In the rows, 128 means zero.
Rotation paths and how fast each direction turns (degrees a step)
Each turn is a multiple of 5 degrees from 10 to 175, or 0.
Each row of a path follows its step; steps can be skipped.
Path 1:
step 0: [133 118 133 123 129 122 124 127 127 131 137 135 124 137 132 144 126 124
 124 128 129 115 139 129 124 131 136 136 133 135 129 129 126 130 119]
step 2: [126 134 127 126 135 132 129 144 128 134 132 131 131 133 120 128 119 130
 128 119 133 139 120 135 130 136 118 123 125 132 125 120 135 140 124]
step 3: [134 120 130 131 127 121 128 132 120 119 129 124 129 124 127 120 122 132
 138 132 126 115 126 139 122 132 117 130 137 134 131 138 125 124 118]
step 4: [129 134 137 128 126 133 130 119 132 132 134 129 141 122 129 141 133 118
 122 128 129 126 127 140 131 127 130 125 125 120 135 132 119 119 121]
step 5: [133 131 132 118 140 126 132 132 141 135 117 129 124 130 129 126 115 131
 125 121 123 128 134 117 138 125 126 130 126 120 127 128 121 129 123]
step 11: [123 132 129 131 129 120 123 121 132 134 136 133 117 135 132 117 131 131
 126 126 120 113 129 127 127 139 114 125 128 133 130 119 133 128 123]
step 12: [118 127 140 142 125 130 125 135 123 138 127 124 132 121 121 127 135 118
 129 122 127 130 122 123 124 139 128 129 131 123 130 141 127 124 134]
step 13: [138 123 129 124 135 121 123 126 130 131 126 128 135 118 127 141 125 134
 128 127 130 129 121 127 136 129 125 122 129 131 109 128 116 135 134]
step 14: [133 119 130 122 123 129 132 122 126 131 137 132 126 126 127 109 125 129
 123 128 119 119 123 131 133 114 135 133 120 127 122 129 129 131 121]
step 15: [119 128 124 134 122 124 125 125 122 137 128 124 132 136 133 131 123 122
 128 116 134 118 127 127 128 125 126 123 117 120 144 123 125 133 135]
step 16: [120 124 128 122 140 127 135 125 125 130 119 120 117 129 128 131 134 119
 132 124 129 131 129 130 135 129 113 133 132 136 123 138 129 132 135]
[126 127 128 129 129 126 124 129 127 126 127 125 127 130 128 126 128 126
 127 132 123 126 126 132 124 129 132 129 128 123 128 128 128 129 128]
130
[128 131 129 126 130 131 130 131 129 124 126 128 130 130 130 129 124 128
 129 129 129 130 130 131 127 129 127 128 130 126 130 128 128 124 122]
20
[130 128 129 131 127 133 126 130 133 134 127 126 127 129 128 125 128 130
 126 127 128 128 130 128 127 126 125 125 127 124 130 127 131 128 128]
110
[126 131 130 128 132 130 127 127 127 128 128 127 124 132 129 127 128 125
 126 125 129 129 130 124 123 131 128 129 126 132 126 127 127 126 129]
70
[132 130 131 126 128 129 127 126 130 127 126 129 130 125 131 124 126 125
 129 124 126 126 123 128 127 129 127 126 126 128 129 130 123 129 129]
40
Path 2:
step 0: [125 118 123 131 127 131 129 136 133 129 126 133 129 136 121 126 130 132
 127 132 116 139 125 137 137 138 138 137 113 128 122 139 135 131 141]
step 1: [120 124 131 124 134 126 131 137 131 135 115 123 141 140 135 128 118 130
 114 132 120 127 125 128 120 139 128 116 135 126 121 128 128 121 128]
step 2: [131 127 137 125 127 140 128 124 122 130 125 132 128 124 136 133 126 129
 125 134 130 139 117 127 128 121 132 117 137 134 120 145 120 141 139]
step 3: [126 113 128 126 132 144 137 129 131 131 134 133 134 140 131 129 120 142
 136 128 119 127 126 136 131 121 122 131 118 126 126 133 139 134 130]
step 5: [125 118 146 126 133 135 134 117 134 128 123 125 125 124 128 134 137 128
 125 133 130 127 117 121 135 139 123 125 121 141 123 142 120 131 133]
step 9: [124 117 125 126 127 133 127 141 115 119 131 130 133 133 124 125 113 138
 128 130 127 137 129 125 133 136 134 124 126 126 119 139 126 143 139]
step 10: [128 118 130 121 130 139 135 134 125 134 122 128 138 126 128 134 129 126
 113 134 116 123 124 137 122 121 122 114 117 124 119 131 134 120 132]
step 13: [129 121 128 127 134 134 126 137 137 127 112 118 138 131 139 132 136 120
 127 121 119 132 134 137 129 132 115 120 122 129 125 133 132 129 138]
step 14: [126 132 143 131 129 131 137 126 128 124 125 125 129 138 142 124 131 130
 128 137 118 134 116 126 127 140 143 125 121 137 132 139 123 128 130]
step 15: [111 125 129 137 133 137 145 123 122 141 124 126 130 136 129 125 114 131
 125 128 129 128 137 124 136 125 125 124 130 129 120 134 127 138 133]
step 16: [133 126 123 121 136 137 131 134 117 123 124 133 128 130 131 136 121 112
 127 128 123 137 126 145 125 134 120 133 123 130 120 138 131 135 138]
[123 130 128 125 128 126 129 130 127 127 133 125 127 131 130 126 127 132
 129 131 128 126 131 125 126 130 128 128 128 125 125 124 128 128 131]
130
[130 130 128 127 130 128 131 127 128 128 125 126 128 127 131 130 128 130
 130 130 130 129 125 123 126 128 129 128 130 131 130 127 125 121 130]
115
[128 124 127 127 123 128 124 130 130 129 128 129 129 128 126 127 126 129
 128 128 130 128 124 129 127 127 131 125 131 124 124 129 130 124 130]
40
[131 128 126 126 128 131 128 129 129 126 132 128 133 128 126 129 127 125
 132 129 124 130 132 127 132 125 127 128 127 129 128 127 126 126 132]
110
[124 129 132 126 128 125 126 128 127 126 125 127 131 127 124 124 127 127
 125 126 126 127 129 124 128 126 131 128 123 128 127 131 128 126 129]
80
[127 126 131 129 131 127 127 127 129 129 128 124 129 131 127 130 125 129
 128 122 128 127 127 133 126 128 125 133 129 127 129 126 125 126 130]
145
[134 128 131 126 127 125 131 128 129 128 132 129 126 129 126 126 127 129
 126 131 130 128 125 130 128 130 129 129 123 129 128 129 125 129 130]
155
Path 3:
step 0: [134 132 126 133 125 123 126 134 127 123 130 120 137 122 122 127 126 116
 127 123 128 122 128 120 126 126 129 111 118 141 128 132 129 120 138]
step 2: [133 123 124 132 117 135 128 129 116 123 136 134 121 119 125 130 128 120
 134 122 127 125 127 130 120 112 130 120 127 131 122 135 137 131 131]
step 6: [130 135 116 126 138 127 129 130 130 131 124 131 138 125 125 133 135 116
 137 127 138 125 142 130 125 129 133 125 126 131 140 139 125 123 128]
step 7: [126 142 134 121 119 126 131 126 128 134 132 130 122 115 132 129 122 123
 128 124 139 134 132 116 124 116 124 130 133 120 124 134 130 136 130]
step 8: [124 128 126 129 136 132 125 134 120 127 141 131 135 124 120 137 131 123
 131 121 125 126 129 131 137 123 132 129 141 137 127 144 131 122 135]
step 9: [131 132 126 124 135 136 126 125 139 124 121 131 133 112 119 136 120 123
 127 116 135 133 126 121 127 130 120 126 135 126 131 119 129 136 127]
step 10: [131 129 127 137 119 117 130 131 129 136 134 134 131 125 122 128 125 124
 128 126 125 126 127 136 128 115 118 127 148 134 123 133 122 124 120]
step 11: [134 133 117 133 135 126 126 133 127 134 129 125 138 126 125 134 120 128
 133 113 122 124 126 127 127 138 132 115 129 121 132 134 128 143 129]
step 14: [144 124 129 126 134 136 126 124 132 124 138 122 129 116 124 143 129 124
 128 119 130 127 137 130 125 129 136 124 128 134 122 127 122 119 133]
step 15: [127 130 128 130 110 135 129 125 140 136 131 134 128 121 113 129 128 118
 124 132 133 129 124 126 121 129 124 123 131 135 132 129 139 132 121]
step 16: [142 123 122 131 119 121 122 122 129 129 130 121 127 123 126 131 124 131
 135 115 124 111 129 133 130 122 129 133 133 133 126 138 129 131 137]
[131 132 126 125 127 128 129 127 132 126 130 126 129 130 127 130 129 124
 131 124 128 132 124 128 126 126 129 128 130 130 127 132 128 129 127]
0
[125 131 130 127 126 129 127 128 132 131 128 129 128 128 129 130 126 130
 127 128 127 130 124 126 127 132 129 128 129 124 128 126 129 134 131]
175
[128 126 127 123 127 129 132 129 129 129 129 129 127 129 128 128 128 128
 128 131 128 129 132 125 126 123 129 128 130 130 128 122 128 132 125]
135
[130 126 126 129 132 131 129 132 126 127 132 130 130 128 126 127 129 130
 129 126 126 131 128 128 126 131 132 126 126 130 126 126 129 128 132]
125
[126 129 128 129 130 127 126 128 125 128 128 133 126 132 125 130 132 125
 127 131 128 128 128 132 126 130 129 126 131 129 132 129 131 130 126]
160
[125 129 123 129 125 128 126 126 128 126 129 131 127 129 129 126 130 126
 132 128 132 129 130 129 132 128 129 132 126 128 128 126 127 129 132]
25
Path 4:
step 0: [133 125 118 131 125 129 137 120 127 124 135 118 125 118 115 139 130 132
 124 137 125 119 128 137 121 130 116 127 139 139 126 123 124 128 135]
step 2: [126 133 131 129 143 122 135 128 124 133 116 128 125 124 127 131 130 141
 123 133 126 127 137 126 140 116 120 126 120 119 138 124 123 118 118]
step 4: [129 135 126 137 129 130 137 119 131 125 121 125 116 127 117 134 137 133
 138 137 125 128 118 132 119 138 130 129 117 137 125 125 140 125 135]
step 5: [123 128 124 136 123 136 134 128 124 133 111 116 117 127 134 123 128 136
 146 133 129 115 131 132 123 124 126 123 129 139 129 130 130 130 130]
step 8: [134 122 122 133 137 125 139 116 127 135 130 130 103 131 124 137 126 118
 131 136 131 134 123 125 126 130 133 128 129 124 137 130 129 130 126]
step 9: [129 133 122 113 136 139 132 129 125 140 120 124 114 127 128 129 125 121
 138 141 129 131 129 137 120 122 138 126 121 126 128 136 124 129 134]
step 11: [132 130 125 136 121 127 123 111 137 126 123 129 124 128 123 114 131 123
 131 131 128 125 130 117 129 126 111 143 128 124 126 139 120 127 133]
step 12: [118 126 118 135 130 122 121 113 137 136 125 121 123 120 131 139 132 110
 130 133 135 120 126 121 126 130 124 137 127 125 128 126 125 124 122]
step 14: [126 130 123 121 129 124 146 129 125 132 129 137 134 114 120 122 125 127
 136 139 127 127 126 123 138 115 132 135 130 124 121 134 138 132 130]
step 15: [125 123 118 129 124 125 139 127 135 129 131 126 128 114 116 119 110 130
 126 132 119 125 124 126 126 133 119 132 121 126 125 143 124 134 130]
step 16: [124 135 127 130 123 121 127 125 126 130 129 126 118 114 115 126 119 113
 122 124 132 114 130 132 119 132 118 126 117 131 138 126 125 125 133]
[128 129 133 129 127 126 128 128 126 124 126 133 122 125 128 126 129 129
 131 126 129 128 127 126 131 127 127 127 129 128 129 126 129 128 130]
120
[130 128 125 129 129 127 127 128 128 123 127 126 131 128 128 124 126 128
 126 130 126 129 124 126 130 130 126 128 130 122 130 129 130 125 129]
90
[125 131 126 126 131 124 129 130 131 128 129 129 126 129 129 131 131 130
 128 128 126 128 127 125 127 126 129 127 132 122 129 125 127 133 126]
65
Path 5:
step 1: [133 123 120 128 125 131 129 135 134 115 117 121 134 132 134 137 118 133
 130 125 130 130 127 133 130 123 136 128 142 138 126 123 135 131 120]
step 2: [130 118 125 126 118 120 119 134 132 117 122 128 138 124 128 120 136 125
 122 133 136 120 132 134 131 125 129 116 129 127 125 131 120 138 126]
step 4: [124 124 118 127 133 133 127 119 134 126 131 121 129 129 128 133 127 128
 134 131 120 138 120 136 139 130 124 113 120 130 123 117 135 122 132]
step 5: [128 124 134 132 119 114 121 122 125 132 125 122 134 141 133 131 136 131
 122 130 120 135 125 127 125 137 129 122 126 130 120 120 118 122 128]
step 6: [137 125 124 130 123 123 135 129 128 138 127 134 132 126 132 137 129 140
 125 130 144 130 116 129 115 126 138 128 126 132 124 127 127 119 128]
step 9: [136 128 118 132 131 117 128 135 133 130 144 128 133 117 129 128 125 121
 131 132 133 128 126 137 131 142 124 133 131 135 124 126 125 127 137]
step 11: [133 131 140 120 124 131 121 127 132 128 136 122 132 141 127 134 124 139
 120 137 131 134 132 120 126 127 130 128 118 140 128 118 131 132 132]
step 13: [117 121 121 129 113 127 132 137 130 131 128 137 129 123 131 122 119 128
 129 128 118 132 121 125 129 118 131 134 129 136 137 122 123 125 120]
step 14: [118 128 121 121 136 125 120 133 132 128 121 127 134 121 132 129 122 126
 126 135 130 118 135 122 129 127 132 120 137 146 127 118 130 127 128]
step 15: [122 121 130 126 119 130 130 129 141 126 129 125 129 129 134 131 136 113
 135 134 138 122 134 132 124 145 126 123 129 134 130 133 122 131 131]
step 16: [131 131 130 123 117 130 138 142 128 126 127 132 122 137 122 140 124 125
 139 131 127 131 121 138 131 133 130 123 122 132 122 122 131 137 123]
[125 127 128 124 131 129 128 133 130 128 130 126 127 129 128 126 125 131
 128 125 128 128 131 127 128 130 128 131 126 131 133 129 125 131 127]
25
[128 129 128 128 128 130 127 131 126 127 132 131 125 128 129 128 132 128
 128 131 125 128 125 129 131 123 128 127 123 128 129 132 130 132 128]
80
[132 124 130 131 129 125 125 130 127 131 128 127 130 129 130 126 129 124
 127 128 130 126 127 126 124 132 130 128 124 128 130 132 128 129 130]
115
Path 6:
step 0: [134 138 130 127 125 128 134 128 128 138 131 125 140 116 133 119 129 130
 117 125 130 137 117 126 123 124 116 131 118 135 133 123 128 131 135]
step 2: [124 125 123 141 137 135 127 137 130 125 123 129 130 118 139 116 138 128
 124 129 138 139 126 132 128 124 128 135 124 137 122 123 131 119 124]
step 3: [126 125 128 134 125 129 139 130 113 125 121 112 121 127 134 127 124 128
 145 133 128 127 128 127 131 116 123 126 125 118 130 126 134 129 130]
step 4: [121 120 116 127 136 133 112 128 121 134 126 126 134 134 131 124 130 143
 117 132 131 131 129 123 124 112 125 128 133 124 126 126 131 123 129]
step 6: [131 140 121 124 126 139 123 124 132 122 127 115 137 122 124 128 128 137
 117 125 124 117 119 122 122 118 123 125 122 135 127 121 126 124 127]
step 9: [116 130 120 128 136 124 133 125 122 126 134 124 129 129 140 116 127 133
 139 124 129 139 124 119 136 120 124 125 123 124 141 132 131 131 136]
step 10: [137 126 125 141 125 135 124 139 117 138 128 127 134 127 136 133 133 136
 126 126 128 133 126 128 132 115 124 133 144 137 126 130 131 130 129]
step 12: [141 129 119 129 131 127 124 120 125 130 115 117 129 118 135 125 131 134
 128 128 136 112 122 128 129 118 126 133 135 126 120 128 128 120 127]
step 13: [119 129 131 128 133 129 127 141 125 123 128 124 125 133 127 118 130 136
 123 137 139 120 130 132 123 126 118 120 118 127 126 126 145 129 118]
step 14: [123 134 130 132 130 123 128 126 128 123 123 117 138 126 123 126 130 131
 126 134 131 123 126 132 141 105 134 127 121 125 129 130 116 129 134]
step 15: [132 135 133 123 136 131 122 132 128 129 138 124 128 125 128 121 128 141
 127 128 132 139 118 124 118 118 115 127 129 125 142 131 133 138 128]
[131 128 128 127 128 129 135 129 132 125 131 130 129 128 129 128 128 129
 126 124 132 130 130 126 127 127 130 128 127 130 130 129 127 131 132]
45
[129 127 124 130 127 127 132 129 128 129 125 127 127 129 132 128 132 127
 130 129 125 134 130 126 131 131 125 129 131 130 128 127 129 125 128]
45
[133 129 131 130 131 130 128 130 127 124 128 126 123 128 126 132 126 131
 128 128 124 127 129 128 126 128 124 126 131 128 127 129 129 128 129]
155
[127 126 134 128 132 131 132 127 129 129 128 126 129 130 126 127 130 125
 129 128 127 129 125 130 130 127 128 128 126 129 123 125 125 126 130]
125
[126 132 130 128 127 127 129 127 130 127 130 127 126 132 129 129 127 126
 130 129 131 129 124 127 131 129 130 128 131 123 128 126 135 130 127]
175
[126 130 130 129 130 129 125 129 131 126 124 123 126 125 128 125 130 127
 127 129 130 128 132 131 130 131 128 126 128 129 131 128 127 132 129]
60
Path 7:
step 0: [135 130 124 139 135 125 117 134 136 139 134 133 118 108 128 129 133 125
 135 128 128 125 123 126 131 120 126 130 132 129 136 126 123 135 135]
step 1: [122 126 127 132 141 133 114 118 134 117 137 129 136 128 131 130 123 139
 129 123 124 134 126 120 126 140 126 129 135 121 139 127 131 132 125]
step 3: [139 113 121 142 122 129 123 131 136 123 122 132 121 129 137 133 124 137
 131 122 128 118 130 131 130 132 117 135 124 120 128 123 125 132 135]
step 4: [138 123 135 126 146 125 128 126 121 123 139 129 122 127 141 139 133 130
 119 123 136 129 118 127 131 138 122 117 122 129 130 133 130 126 127]
step 6: [121 126 126 132 140 123 121 122 132 127 133 137 124 117 122 133 117 140
 120 117 127 134 125 132 134 129 123 137 133 115 129 122 130 135 124]
step 7: [131 124 123 123 127 132 122 117 121 121 134 141 132 122 126 125 131 130
 131 129 124 120 112 122 127 122 121 117 124 128 144 122 130 121 134]
step 9: [141 121 125 121 146 126 124 122 134 120 132 128 128 121 130 131 130 138
 127 127 132 120 126 132 132 138 122 130 111 134 125 131 127 136 122]
step 10: [139 129 129 131 128 130 126 142 127 135 134 135 137 119 134 130 144 129
 133 130 126 129 122 134 138 135 123 121 130 114 138 120 130 127 125]
step 12: [128 130 125 135 142 129 117 120 127 123 125 146 130 126 130 126 130 128
 133 118 123 120 121 123 116 130 128 118 128 127 142 130 133 132 121]
step 14: [136 119 124 124 135 127 118 130 129 125 129 131 120 127 138 125 115 132
 129 130 143 112 120 137 136 129 119 129 124 127 125 127 131 138 129]
step 16: [133 117 131 126 141 126 130 134 137 126 136 132 130 113 127 138 122 138
 132 137 135 136 131 123 131 122 132 123 134 117 134 130 129 129 134]
[127 128 128 127 132 126 125 125 124 126 129 127 127 130 126 130 129 126
 127 124 123 124 129 126 127 132 126 131 126 126 129 127 127 130 126]
130
[128 129 127 124 124 129 128 129 126 131 126 128 130 128 128 126 127 129
 125 126 128 125 126 132 132 126 124 130 128 123 126 123 128 127 129]
95
[127 130 128 128 128 131 127 127 129 128 126 129 130 131 126 128 127 132
 125 123 132 128 124 128 129 132 127 127 127 133 131 131 128 127 125]
135
[126 130 129 122 132 128 128 125 130 126 128 128 125 128 129 130 127 128
 131 129 131 127 125 129 125 128 126 127 128 125 123 131 129 125 127]
145
[128 131 129 125 131 129 125 133 130 131 132 128 125 126 127 128 129 128
 127 130 127 129 128 127 133 131 131 130 131 128 128 128 126 127 127]
70
[127 125 129 127 128 128 127 130 124 130 125 129 125 127 132 130 124 129
 126 126 129 126 131 128 125 131 127 126 133 130 127 128 131 126 131]
35
